The rows of Z fall into 3 groups, which share some directions, and each row is roughly a mix of its group's hidden directions.
Z:
[[ 36   1  54 -18  27  17  15  24 -11   8  10 -18  10 -28]
 [  3  -8  -5 -18  29 -52 -14  15   8 -40  36   1  -2  22]
 [-17 -12 -26 -20   1 -48 -14 -14  13  36  13  18  34 -25]
 [ 18  14   2   5 -16  54   4   2  -8 -54 -15   5   5  30]
 [ -6  49   2 -21  17  53  17 -12  -1 -26 -10 -13  -7 -20]
 [ 34  -9  30   9   1 -31  17  50 -23  -6 -16  17 -24 -17]
 [  8   5  17   9 -16  26  36 -34  -3  40 -18 -26 -31 -18]
 [ 47  20 -14   0  46 -24  -2  -1  41 -16   6  15   3   9]
 [  8  -3 -24 -14  -5  33 -34  15  -5  -7  -3  49  38 -24]
 [ 34 -25  37 -28  12  23   3  40  10 -18   8 -14 -11 -29]
 [-18  14 -13 -16   5 -56 -12  12  29  21  23 -21  14 -33]
 [  7  -6  10   3 -35  38  25 -24 -10  40 -32 -19 -15 -22]
 [ 23  25 -34  14  30 -11  -2  22  55 -11   6   9  25   3]
 [ 24   0  10  26  20 -17  -8 -11  68  -3   1  28   5  12]
 [ 15  12 -24  33  21 -19 -11  25  34  22 -31   3  31 -27]
 [-46  21   1  19  36  -1   2 -17  35   2 -32  -2 -22  25]
 [ -3   3  -7  -4  25 -33 -32  29  15 -41  17  28  25  25]
 [-22  17  -5 -19  11 -45 -23 -11  40  19   8 -11  28 -31]
 [ 33  12 -36  33  41 -14 -13   4  43   7   2   7  14  -2]
 [ 29  32  26  27   9 -38  -5  39  13  -7  -4  -6  -4 -35]
 [  9 -11  19  14 -20 -26  42  -8  26   1   4 -44 -30  27]
 [-40  12  -4  14 -47  27  17  13   3 -42 -24   1 -14   8]
 [-18   1  -9 -13  15 -51 -17 -10  27  23  22 -21  23 -37]
 [-21 -56  19  -9 -31  -7   7   0 -38  24 -24   7  -3  10]
 [-39  27 -46  15  -9 -14 -17 -34  -4   1   6  24  21  21]
 [-10  19 -15  -2  39 -32 -21  24   5 -37  22  12  17  36]
 [ -4  -2 -19 -13   5  23 -39  10 -23  -1  16  43  30 -41]
 [-28  -1  -8 -14  10 -43 -21 -14  19  33  27 -11  15 -41]
 [ -3   6 -15  -1  21 -42 -19  -2  38  22   1  -9  38 -40]
 [ -3  -2  -1   0 -10 -47 -41 -44  12 -17  34  -5  -7 -14]
 [ 23 -16  -6   8  -4 -31 -32 -45  24 -18  31   7 -19 -27]
 [ 34   9   9   0  30 -28 -23  18   3  37  43   5  21 -17]
 [-14 -51  -2 -29 -42 -11  12 -31 -10 -13  13 -14 -17  18]
 [ 47   5  14  34  13 -31  15  35  -3 -22 -20  14  -4 -25]
 [ -3  54   6  -4  20  55  16   7  26  -9   0  -6  10 -17]
 [ 46 -26  29 -17 -35   8   7  11  -5   6  27  -1  16 -39]
 [-31 -19 -25 -33 -10  21  14 -45   2  19  23   5 -15  30]
 [ -1 -21  33  -6  -8 -25  29 -11   7   7  -4 -51 -43   5]
 [ 23  22 -18  21  30 -30  -4   8  52 -12   4   8  12  33]
 [ -2  21  19   0  17 -35  28  -4  41 -23 -25 -16 -40   5]
 [  4  49 -22  -6  18  25   0 -11  43 -35  12  -7   7 -23]
 [ -6   4  -7 -13  39 -43 -32  -1  17 -26   2  40  13  21]
 [ 29   6  36  34  18 -39   1  27  -8  -9 -14   2 -13 -37]
 [ 17 -13  35   2  -7  26  24  -9 -36 -26 -12  15 -37  32]
 [-35 -34 -11 -19 -25  -8  13  24 -40   7 -35  -2  14  23]
 [-35 -25  -4 -36 -28 -14   1   8 -58  -1 -15 -11   7   3]
 [ 44 -10  18 -26 -21  20  17 -16  -3  27  10  10  32 -38]
 [-32  -1 -31 -28 -13  29   3 -31   8  -8  24 -31   3  37]
 [ -7  17  -4  -6  24 -21 -38  13  27 -46  15  31  15  24]
 [ 19   3  23   2 -26  20  33 -32 -11  49 -29 -14   5 -14]
 [ -6  16 -19 -14  31 -20 -23  22   6 -42  32  15  32  24]
 [ 55   5  25  32  20 -17  10  25   4  -5 -28  19   6 -21]
 [-13  -2  -7  15 -14  35  37  49 -22  19 -21 -10   2  29]
 [-25  38  16  24 -10 -19  -8 -32   8 -33 -22  37 -18  -8]
 [ -7  -4  16   7 -34  30  19 -31 -12  40 -14 -21 -24 -34]
 [ 30 -55  -3 -26   4  11   8  -2 -36  24  28   8  19  -5]
 [ 32 -17  42 -23  24  32   9  33  19  -4  -4  -5   2 -32]
 [ 17 -13   8 -18   3 -62 -31 -30   5 -21  24  13  -8  -2]
 [ 11  -4  15   5 -14  57  13  -9 -26 -28 -16  21 -21  35]
 [  8 -18  11  -4  -2 -61 -35 -36  13 -20  10  21  -7   1]
 [ 37  10 -10   3  47 -32 -13   4  44   5   9  18  22   6]
 [-32  -5 -46  21 -24 -29 -28 -12   4 -13 -11  27  -5  29]
 [ -5  11   2   2 -18  37  18  13  -9 -53 -18  -9 -32  34]
 [-25   7 -54  12 -28 -18 -10 -32 -35  10  -4   7  -7  20]
 [-43  35  29   3 -10  17 -38 -29   0 -22 -16 -12   9  18]
 [  9  -3  23  11 -14  29  41 -25  10  46 -15 -20  -8 -29]
 [ 47   6  22  -7 -50  10   0   2 -10   4  18   6  43 -10]
 [ -6 -12  32 -10 -10 -24  34  -7   8   4 -17 -58 -21  24]
 [-36  46  31  22  -4   2 -19 -18   8 -34  -5 -21 -24   0]
 [-15 -29  12 -14 -17 -18  14  53 -23  23 -17  16  25  26]
 [ -3   4  27  19 -11  35  13   5 -24 -28 -31  14 -42  29]
 [ 40   3  33  31  16 -27  -4  12  -9   5  -6  30   4 -45]
 [ 14  12  20  11 -17  61   3   9 -19 -28 -16  15 -17  32]
 [-20   3 -27  13  -4  57  31  28  -1  13 -30 -15  14   0]
 [-44   6 -15   5 -24  23  11 -33  -7 -27 -28 -28 -17  26]
 [-18  22   3   0  25 -20 -30  23  25 -44  13  13  26  33]
 [-45  -3 -15   9 -31  27  13 -25   6 -32 -38 -13 -14  14]
 [  5   3 -10  20  26 -30 -21  37  17 -35  33  29  10  19]
 [-42   4 -22   3 -19  23  10 -23   3 -39 -47  -9  -8  10]
 [ -3  -4  18  -3 -19 -43 -32 -34  35 -22  35  11  -4  -6]
 [-33 -10 -26 -10 -18  39 -10 -47 -18  -5  12   5  14  32]
 [ -2  -1 -15 -19   9 -40 -18  -8  19  33  37  -9  33 -35]
 [-28 -15   4 -32 -14  43   7 -33 -11   3   5  -3 -18  47]
 [  0  12  29   6  -3  49  37  39 -27  22 -14  -2  -9  13]
 [-11  25 -18  -2  13 -21 -21  -7  46  19  23 -21  25 -39]
 [-10  13  -5  -2  38 -29 -32  27   4 -33  18  26  31  21]
 [-42  27 -31   9  23 -17 -21  -1  -3 -21 -17   6   8  47]
 [ 11  -7  28  19  -2 -47  36  -6  26   3  10 -31 -21  29]
 [  3  46  13  -7  18 -12 -11   1  57 -15  30   6  23   6]
 [ 17  45  45 -25  16  16   3 -21  18 -23  26   6 -17 -11]
 [ 28   6  22  38   4 -30 -17  20 -24  31 -17  33  18 -19]
 [ 39  -3  13  19  19 -48  22  35   8   0 -17   7 -14 -28]
 [ 46  -1  35 -12 -45  26   7   0 -16  16   0  -6  24 -21]
 [  5  19  18   5 -24  29  10 -29 -41  41 -30 -17  -6 -12]
 [ 31  -3   1  22  14 -18   1  14  67   0  13  27  12  13]
 [-29  49  -2 -37   0  -1  -6   4 -19 -51 -15  -1   5  -7]
 [-15 -34  46 -31   2 -22   6 -24 -33  16   6  12 -27   4]
 [ 29 -22  38 -29  28   2   3  41  19 -17  14  -3  23 -20]
 [ 32 -32  34  -4  12  19  31  31  24  10   7 -18 -14 -33]
 [ 25  30 -38  30   7   7   2  26  42 -14 -24  -1  25  -3]
 [ 27 -45 -22 -29  -3 -16  32  22 -13  10  19  30 -11 -20]
 [-13 -22  38 -33  -9  -4  14 -27 -35   4  20   3 -36  27]
 [ 53  -8   5 -19 -26  -8  10 -22 -26  22  27  15  21 -27]
 [-55  -1 -17  14  50  -8 -12   5  11  -6 -16   0 -35   7]
 [  8  28 -33  35   2  -8 -10  19  25 -32  -7  10  22 -44]
 [-40   6 -49  17 -20 -24 -17 -33  -9  -1  -8  14 -12  26]
 [ 32  11 -34  19  17 -14   9  22  56 -16  13   7   9  19]
 [  0 -11  12   5  16 -35  45  -8   0  15  -1 -48 -31  22]
 [ 11   4  19   5  -5  37  19  12  -8 -55 -19 -19 -30  28]
 [-16 -14  22 -25 -32  -6 -10  -7 -63   2  15  -8 -19 -23]
 [ -8   3 -10  19  -2  57  31  35 -23  27 -21 -14   0  -2]
 [  1   1 -13  -2  27 -49  -3  -4  44  18  -4  -4  22 -42]
 [-24 -24  21  24 -26  -9  22  13  35  -5 -11 -41 -34  10]
 [-42   4  -7   8 -39  26  17 -12 -13 -36 -31 -14 -22  16]
 [  8  18 -25  20 -13  41   6 -26  12 -28  19 -23 -34 -30]
 [ 22  -7 -24  33   5   8   1  11  69  -1   7  17  14 -11]
 [ 33 -28  17 -48  -9  -6  10   7 -26  24  39   4   8  15]
 [  6  -5  17 -11   1 -52 -43 -30  17  -8  30  16   6 -21]
 [-37  22 -45  20 -14 -17 -17 -39 -17   5  -6  16  -9  24]
 [ 43  19 -14  13  43 -21  -5 -16  47 -11  11   6  -3  15]
 [ 10 -13  -5  27  -9  38  20  24 -29 -25 -35  16 -28  25]
 [ -9 -22  30 -34 -11  14  11 -25 -37   2  27 -11 -26  36]
 [-41  -7 -18  17  41  -7 -24  32  -4 -19 -21   4 -32  16]
 [-32 -13  -3 -27  -9  52  -4 -35  -4  15   5  -7  -6  39]
 [ 47 -13  10 -23 -36   8  -8   3  -8   3  22  23  39 -29]
 [ 28  -6 -27  -8  19  -9   4 -17  68 -12  23   0  13   3]
 [ 12  27 -21  44  18   0 -11   3  37 -12 -19   7  22 -42]
 [  5  -2  30   4 -18  41   2   2 -45 -20  -7   3 -19  45]
 [ 50  -7  16 -26 -34  -1   6   2 -15  -1  37  -1  35 -20]
 [  8   3  20  -8 -18  38  29 -29 -14  40 -24 -25 -11 -27]
 [-29 -10   8  13 -37  27  -4   9 -54   6 -14  -3 -16 -33]]
One row of each group comes first, with its name. Which group is each row after those in?
[  6   2 -25 -42  10  21 -39  -3 -13 -18   1  41  28 -20]
P
[ 22  21  -4  10  -4  27   3  -7  58 -21  36   4  -5 -30]
L
[ 16  18 -25  33  11  -9  -9  31  33  -7 -33  17  25 -36]
A

[  7  20 -21  -1   3  33 -33  11 -23  -8  26  41  34 -26]
P
[ 24  25  -2  24  27 -18  -1  31  52   0   5  21  19  22]
L
[-66   7 -24  13  38  -2 -18   6  13 -17   7  -1 -20   1]
P
[ 36  16 -18  10  31 -16   3   1  60 -22   6  15   4  15]
L
[  8 -12  38   9 -17 -23  33  -6  29   6 -25 -37 -23  27]
P
[ 26   4  57 -14  34  16   8  30 -16  10   0 -18  13 -23]
P
[ 12   0  15  -6 -29  30  24 -34 -20  36   0 -24 -21 -36]
P
[-17 -24  30 -40 -13   0   7 -16 -38  10  23 -14 -23  36]
A
[ -9 -50 -10  -5  -6 -11   1   9 -42  52  -8 -11  16   8]
L
[ 30  32  39   1  17 -32  -2  -1   2  -2  37   2 -21  36]
L
[-26  29 -43  -2   7 -21 -23 -33 -13  -6  -9  28  17  32]
P
